In the data rows, the value 128 means zero.
Here is a table of points, one per row:
[132 131 113 135  85 184 143 148  94 122 132  85 160 166  88  86 114 144
  98  93 143 130  92 139 104 157 120 150 122  44 124 195 132 138 140 127
 123 107  87 119 107 166 112 124 144 156  83  80]
[ 99 100 182 125 113 133 132 152 126 114  81  73 147 122 136 112 164 146
  86 145 108  67  65  91 137 102 129 149 154 145 118 195 177  68 136  89
 187 146 160 189 190 127 137 111 135 131  66 141]
[130 123  79 137 125  60 115  76 169 161  54 113 165 141  57 168 131 119
 154 179 121 135 112 117 101 138 108  69 125 120 155 187 125 156 171 126
 163 112 161 104 148 123 131 169 149 140 116  68]
[ 99 124 137 127 136 164  98 177 196 145 126  60 106 133 108 115 160 160
 129 214 152 176 147 175 114 172 113 161 105 136 156  99 138 104 126 197
 120 101 135 114 167 170  91 146 111 115 159 111]
[155 134 109 115 119 141  45  72 173 157 112  97 107 110 148 178 114 121
 128 102 132  73 100 128 133 142 108 191  97 124 172  72 120 122 107  74
 127 145 110  92  71 174  70 118  93 128 103 160]
[125 178 134 103 123 126 105 162 138 147  87 158 105 135 102  94  66 114
 103  76 193 102 148 130 119 160 148 163 129 154 119 136 108 144 217 143
 145 160 125 100 188  97 135 206  88 128 159 131]
[ 94 157 120 107 107 135 127 115 143 117 124 131 146  90 138  73 169  62
  85 165  96 136 156 118 121 102 136  91 103 142 108 161  43 145  80 154
 162 128 160 127 115 103  72 147 122 136  98 122]
[160 161 111 130 134 193 123  66 125 122  84 117 144 115 134  67 124 175
 169 114 129 131 139 161 167  87  95  74 177 128 145 168 102 112 149  70
 158  74  92 116 119  98 133 115 109 123 159 168]
[ 90 103 128  96 167  87 117 131  76 149 113 131 113 152 139 139 112 110
 146 146 114 112 207 132  65  98 118 110 139  98 146 157 156  57 116 122
 104 113  81 113 124 152 162 169 162 162 159 104]
[112 139 126 170 167 159 167 152 132 178 171 120 130 119 112 152 127  87
 164 115 118  49 186 148 148 157  71 122 196  86 122 126 109 146  68  94
 132 160  96 152 183  96 114 160 146  77 123 149]
[ 70 105 139 131 116 118 145 115 110 103 142 130  85 125 119  91 132  53
 143 103 101 104  84  91 126  78  75 139 127 155 231  93 142 149 124 139
 130 131 125 133 123 215 183 164 101 118 128 123]
[133  72 110 156 136 135 184 111 143 143 151 155 132 143 180 143 113 168
 113 171 189 159  79 107 154  46 143 177 165 124 150 153 106  75 125 162
  91 142 128 125 138  84 118 128 111 118 112  87]
[117 168 147 133 102 140 126 173 146 177 148 153 168 166 113 100 104 130
 127 161 126 139 159 108 205 157 120 123 111 141 138 112 145  61 132  55
 150 195 162 124  37 108 182 130  93 175 173  96]
[ 66  61 152  66 128 116 122 112 135 132 211 126 110  82  57 127 132 207
 101  85 116 155 150 106 148 105 167 100 150 137  72  88 157 154 132 104
 159 156  86  79 101 134 152 146 139 116 130 118]
[ 85 144  67 133 146 139 104 102 120 121 180 124 178 155 166 177 135 143
 173 106  90 112 102  57 135 134 130  93  87 123 114 156 181 119 182 134
 105 110 128 140 167 134 126 143  76  69 145  98]
[199 119 147 128 129 167 135 135  70 195 153 145 147  54 166 105 150 142
  95 165  56 125 137 132 132 177 101 165 107 115 160 129 144 151 173 147
 148  67 106 118 117 108 158 114 166 118 178 146]
[124 185 142 162 198 146  81 124 127 149 108 138 116 156 146 137 182 153
 171 122 103 139 169  90 104 105 184 153 166 149  96 110 115 127 124 123
 151 100 111 157  98 150 140  79 130 131 113  83]
[149 129 139 142 160 165 115 115 109 109  80 123 126  69 128 164 142 165
  85  94 161  70 142 221 134  78 140  97 132 124 101 134 108 101 112 171
 102 107 200 161 112 167 191 196  94 115 160 164]
[173  99 113 177  63 165 163 111 140 117 122 143 113 119 132 160  95 118
 143 129  94 162 139 112 155 147 150 113 146 163  94 142  92 124 192 107
 105 143 130 149 160 234 119 122 122 166  82 172]
[118 152  92 116  90 124  94 140 154 108 199 155 140 127 149 144  87 178
 132 187 115  87 198 155  45 108 194 139  95 110 181 143 111 164 124  88
 140 158 116 191 164 121 145 113 134 156 104 201]
[180 148 130  79  71 148 144  99 115 165 130  87  69 127  95 153 112 128
 163 162 156 133  77  94 127 107 134 112 155 101 142 134 149 123 102 161
 119 120 105  93 115  44 155 115  92 108  92 158]
[131  99 120 139  99 118 162 108 132 122  91 114 132 177 127 153 150  95
 113 165 147 132 104 153 102 160 131 121 135 116 103 149 170 158 122 132
 141 171 140 202  60 146 152 112 158  59 188 163]
[157 125 246 173  97 111  83 133  46 153 112 169 136 117 124 138 151 119
 144 178 167 133 169 145 152 120 154  66 160 118 166 109 165 162 133 136
 122 185 107 111 152 152  59 140 124 146 105 100]
[132 126 186 118 123 139 138 114 183 118 195 136 137 150 134 121 100 107
 200  88 131 164 115 153 143  87 116 163 123  97 122 169 162 136 125 140
 154 101 164 155 150 146  75 159 151 149 201  94]
[160 114 114 144 145 122  71 130 130 144 173 168  74  52 163 130 176 113
 145 128 194 131  78  52 152 190 150 113  96  85 131 144 133 125 101 159
 195  87 127 147 156 116 191 120 148 144 110 135]
[ 72  78 135 122 182 182 123 119  69  89 125 109 132 127 110 175 124  99
 145  83 159 145 165 178 119 177 148 125 119 128 148  94  98 111 160 128
 108 118 169 180 108  65 109  92 102 177  88  89]
[137 138 105 115 117  96  94 105 121  89 120 109 109  92 126  64  86 100
 130 201 110 120 114 140 174 131 124 121 163  95 103   9  78  94 150 111
 112 120  94 178 129 122 114 151 146  86 123  48]
[106 101 105  73  92  73 122 135 103 162 119 193  87 156 110 137 154 131
 173 164 129 127 146 198 145 147  48 192  90 158  66 179  81 116 135 117
 123 121 140 165 129 150 144 107 134 110  88 127]
[ 85 132 120 132 145 114 163 112  90 110 178 113 154  94 112 151 146 181
 135 167 140  77  25 122  99 172 117 139 165 164 145  96  71 127 168 111
 127 150 157 118 136 132  62 113 152 152 193 134]
[ 78  94 105 151 109 188 133  99 133 106  65 126 141 186 187 117 121 133
 133 117 122 166 101 170 153 143 139 128 109 157 140 101 102 163 109 144
 158 169 100  78 194 124 231  90 179 144 127 118]
[154 210 108  97 158 178  95 142 109 107 107 141 136  67 104 146 130 126
 152 122  95 139  87 177 106 102 110 144  81 146  84 156 184 140  87 160
 117 200 131  92 148 142 134  78 131 116 118  56]
[170 139 172 131 195 121 148 111 149 169 153 124 152 191 136  77 118 160
 123 107 111 110 116 132  88 128  75  65  70 104 128  52 148  77 131 160
 133 155 196 103 141 141 145 105 149 133  53 197]
[ 82 202  67 164 111 107  89 158  90 142 158  98  75 149 130 145 125 112
 127 106 134 192 102 171 169  89 131 108 165 140 118 128 164  75 135 116
 131 128 145 106 129 132  85 125 207 124 128 217]
[128  71  96 123  97 142  90 161  77 192 127 121 147  95 114 121  19 103
 130 110  99 167 133  92  99 117 138 109 130 176 149 129 107 111  77 190
 144 131 154 135 110  98  96  91 120 103 163 140]
[ 77 114 138 168  78 153 129 149 186 185  80 167 148  98 123 127 128 142
 120  90 160 146 145 106  40 122  96 117 160 149 107  87 160 149 134 114
 104  89 115 165  83 112 112 143 146  90 109 102]
[103 122 131 106 168  78 141 114 173 145 124 123 154  79 184  87 159  91
 102  93 132 135 161 197 150 169 200  95 156 101 157 202 130 102 161 149
  91 145 111  71 115 154 116  80  96  63 103 154]
[148  85 165 143  92  91  77 149 171 120 153 143 107 173 124 140 128  91
 110 111  70 121  53 177  69 127 127  86 197  85  63 135 126 142 135 143
 108 103 122 130 141  94 164  84  51 209 187 137]
[ 93 129 127 179 154  38 126 170 115 149 112  83 129 130 120  77 121 176
 167 117 102 138 126 139 179 140 126 169 153 164 141 133 120 198 113 140
 100 126 125 136 111  95 141 148  85 148 103 154]
[ 87 127 150 123 115 113 112 179 104  79  60 116 136 145 200 163 114 165
 108 152 105 174 149  89 145 132  84 100  54  78 111 108 129 152 105 116
 136 128 102 132 130 101  81 194  98 126 132 180]
[142 109 162 169 226 125 118 113 111 119 151 104 100 181 141 135  80  75
  85 181 147 131 131 114 116 102 151 160  97 140  74 157 129 195 156  70
 165 106 165  89 102 122 121 113 131  84 123 129]
[153  88 142 115 150 160 113 156 157  81  95 159 102 134 148 143 115 157
 126 121 104 109 140  84 139 144 105 115 145 178 155 156 142 117 167 139
  63 140 124 149  97 100 125 134 156  78  81 120]
[112 154 155  92 107 143 139  94 167  80 152  98 110 102 141 135 126 135
  91 140 136 127 178 130 165 121  66  97 122 118 164 140 192 204 168 119
  90 114 176 137 128 102 154  72 170 144 116 125]
[114 129  50 146 111 154 151 133  87  90 145 161 120 185 131  92 173 126
 146 139 150 113 178  86 105 104 118 144 157  83 106  95 109 161 164 197
 148 133 158  88  86 156 128 123 108 117 111 145]
[173  97 114  83 144 132 117 133 135 118  98 157  87 204 154 101 162 135
 102  78 104 127 145  90 149 145 152 140 164 140 163 138 139 120 117 154
 143 158 128 148 130 103  54 155 158 167 157 126]
[132 131  93 114 168 105 153 147 142 110 135 221 150 144 109 184  67 143
 101 140 123  85  70 205 187 130 130 110 148 134 144  94 179 154  68 165
 180  71  97 128 111 164  84 115 116 152  96 108]
[134 184 123 130 145 136 173 198 153 116 139  90 109  97 157 124 128  94
 166 122 123  91  80 134 110 113 137  97  98 159 109 129  94 144 160 164
 111 141  76 138  59  98 131 175 162 192  98 119]
[142 132 153 131 160 116  93 176 158  74 121 121 166 128  53 151 123 130
  95 102 181 124 146  60 145 117  78 121 130 115 151 166  49 106 103 148
 113 134  86  96 121 151 161  43 145 118 170 164]
[160 107  83 137 129 115 173 170 141 134  99  93 122 135  56 179 178 108
 128 128  82 134 201 134 165 116 179 175 109 129 158  88 150 110 153 132
 131 128 134 117 142  93 133 116 120 132 141 140]
[165 136 117 100 124 117 178 173 129 166 162  97  86 147 180 175 131 136
 100 127 128 164 146 129  98 167 107  84 160 150 129 119  80 135  84  69
 133 123 153 101 170 167 141 131 109 129 114  49]
[164 133  84 125 122 116  77 118 120 110 163 101 199 142 150 102 140 118
  76 106 147 125 136 112 145 121 141 152 169 139 116 123 154 148  60 126
  56 126 178 153 137 141 161 176 157 144 105 101]
[161  56  77  93 191 142 135 133 134 159 119 127 184  85 113 113 167  84
 145 138 167 166 109 121 142  82 114 123 101 144 103  85 154 149 165  88
 108 151  83 166 157 149 114 120 114 162 137 186]
[162 127 166 113  97  75 162 155 125 116  99 110 128 123 128 127 127 168
 148  47 121 128  72 142 123  81 188 137  75  57 143 117  66 154 149  86
 143 140 169 172 122 162 132  91 155  44 155  69]
[152 176 129 153 123  75 158 104 116  67 140 158 142  54 150 138 110 118
 112 100 124 202 156 129  64 128  67 205 172 131 137 130 155  98 147 109
 169 172 111  91 127 106 142 156 102 132 127 135]
[122  96 156 185 113 129 127  73 157 117 141 191  96 101  95 136 141 125
 112 124  84 125 102 115 152 136 157 146  60  92 104 148 106 118  88 112
  74 129 133  63 135  70 123 180 163 147 134 123]
[100 193 154  90 139 157 139 144  92 126 132 179 132 200  97 115 172  98
 101 144 135 172  57 139 109 127 175 135 111 161 159 122 110 127 133  62
  82  55 115 137 139 118 143 155 116  96 132 164]
[163 135 141 105 154 150 172 103 115  88 125 150 122  94  74  83 113 158
 177 159 110 166 133  74 107 197 160 120 167 118 116 152 131 119  57 126
 148 127 156 123 101 150 136 160 115 125 134 182]
[137 118  75 186  81 106 169 117 127  92 130 123  78 120 114  54 133 146
 108 108 173  82 154 153 106 139 127 104  32 165 121 139 179 106 100  68
 130  95 122 136 142 132  90  68  87 123 162  76]
[113 126 150  85  93 103 160 129 139 129  69 130 153  88 174 136  94 102
 177 139 154  59 146  82 113 144 180 171 142 127  92  89 155 129  80 122
  88  80 158  45 148 131 120  92 164 171 151 150]
[109 210 165 133 145 103 171  44 126 186 118 110 103 140 134 160 115 140
  71 108 125 136 155  69 151 121 125 153 106 116  98 118 123 111 116 200
 118 139  78 206 147 145 117  95 108 168 164 120]
[160 110 185 126  65 112 120  87 122  91 186  81 193 192 139 143 168 116
 151  92 143 101 168 174 129 137 125 136  98 206 114 107  98  99 131 171
 163 117  84  96 112  92 135 161 129  93 111 123]
These points spread out most along one direction. Take the direction at right angles to it along which they spread out most. Go by this last direction. How many in every 100 of the points above lie lower along it than each point below? Round to a whole number. More than half of the points above lie lower than the first one.
[ 99 100 182 125 113 133 132 152 126 114  81  73 147 122 136 112 164 146
  86 145 108  67  65  91 137 102 129 149 154 145 118 195 177  68 136  89
 187 146 160 189 190 127 137 111 135 131  66 141] 73
[137 138 105 115 117  96  94 105 121  89 120 109 109  92 126  64  86 100
 130 201 110 120 114 140 174 131 124 121 163  95 103   9  78  94 150 111
 112 120  94 178 129 122 114 151 146  86 123  48] 33
[132 131 113 135  85 184 143 148  94 122 132  85 160 166  88  86 114 144
  98  93 143 130  92 139 104 157 120 150 122  44 124 195 132 138 140 127
 123 107  87 119 107 166 112 124 144 156  83  80] 68
[132 131  93 114 168 105 153 147 142 110 135 221 150 144 109 184  67 143
 101 140 123  85  70 205 187 130 130 110 148 134 144  94 179 154  68 165
 180  71  97 128 111 164  84 115 116 152  96 108] 83
[154 210 108  97 158 178  95 142 109 107 107 141 136  67 104 146 130 126
 152 122  95 139  87 177 106 102 110 144  81 146  84 156 184 140  87 160
 117 200 131  92 148 142 134  78 131 116 118  56] 87
[160 161 111 130 134 193 123  66 125 122  84 117 144 115 134  67 124 175
 169 114 129 131 139 161 167  87  95  74 177 128 145 168 102 112 149  70
 158  74  92 116 119  98 133 115 109 123 159 168] 65
[152 176 129 153 123  75 158 104 116  67 140 158 142  54 150 138 110 118
 112 100 124 202 156 129  64 128  67 205 172 131 137 130 155  98 147 109
 169 172 111  91 127 106 142 156 102 132 127 135] 62
[162 127 166 113  97  75 162 155 125 116  99 110 128 123 128 127 127 168
 148  47 121 128  72 142 123  81 188 137  75  57 143 117  66 154 149  86
 143 140 169 172 122 162 132  91 155  44 155  69] 78
[113 126 150  85  93 103 160 129 139 129  69 130 153  88 174 136  94 102
 177 139 154  59 146  82 113 144 180 171 142 127  92  89 155 129  80 122
  88  80 158  45 148 131 120  92 164 171 151 150] 90
[161  56  77  93 191 142 135 133 134 159 119 127 184  85 113 113 167  84
 145 138 167 166 109 121 142  82 114 123 101 144 103  85 154 149 165  88
 108 151  83 166 157 149 114 120 114 162 137 186] 58
[ 85 132 120 132 145 114 163 112  90 110 178 113 154  94 112 151 146 181
 135 167 140  77  25 122  99 172 117 139 165 164 145  96  71 127 168 111
 127 150 157 118 136 132  62 113 152 152 193 134] 85
[106 101 105  73  92  73 122 135 103 162 119 193  87 156 110 137 154 131
 173 164 129 127 146 198 145 147  48 192  90 158  66 179  81 116 135 117
 123 121 140 165 129 150 144 107 134 110  88 127] 3
[ 82 202  67 164 111 107  89 158  90 142 158  98  75 149 130 145 125 112
 127 106 134 192 102 171 169  89 131 108 165 140 118 128 164  75 135 116
 131 128 145 106 129 132  85 125 207 124 128 217] 22
[125 178 134 103 123 126 105 162 138 147  87 158 105 135 102  94  66 114
 103  76 193 102 148 130 119 160 148 163 129 154 119 136 108 144 217 143
 145 160 125 100 188  97 135 206  88 128 159 131] 12
[173  99 113 177  63 165 163 111 140 117 122 143 113 119 132 160  95 118
 143 129  94 162 139 112 155 147 150 113 146 163  94 142  92 124 192 107
 105 143 130 149 160 234 119 122 122 166  82 172] 43
[153  88 142 115 150 160 113 156 157  81  95 159 102 134 148 143 115 157
 126 121 104 109 140  84 139 144 105 115 145 178 155 156 142 117 167 139
  63 140 124 149  97 100 125 134 156  78  81 120] 27
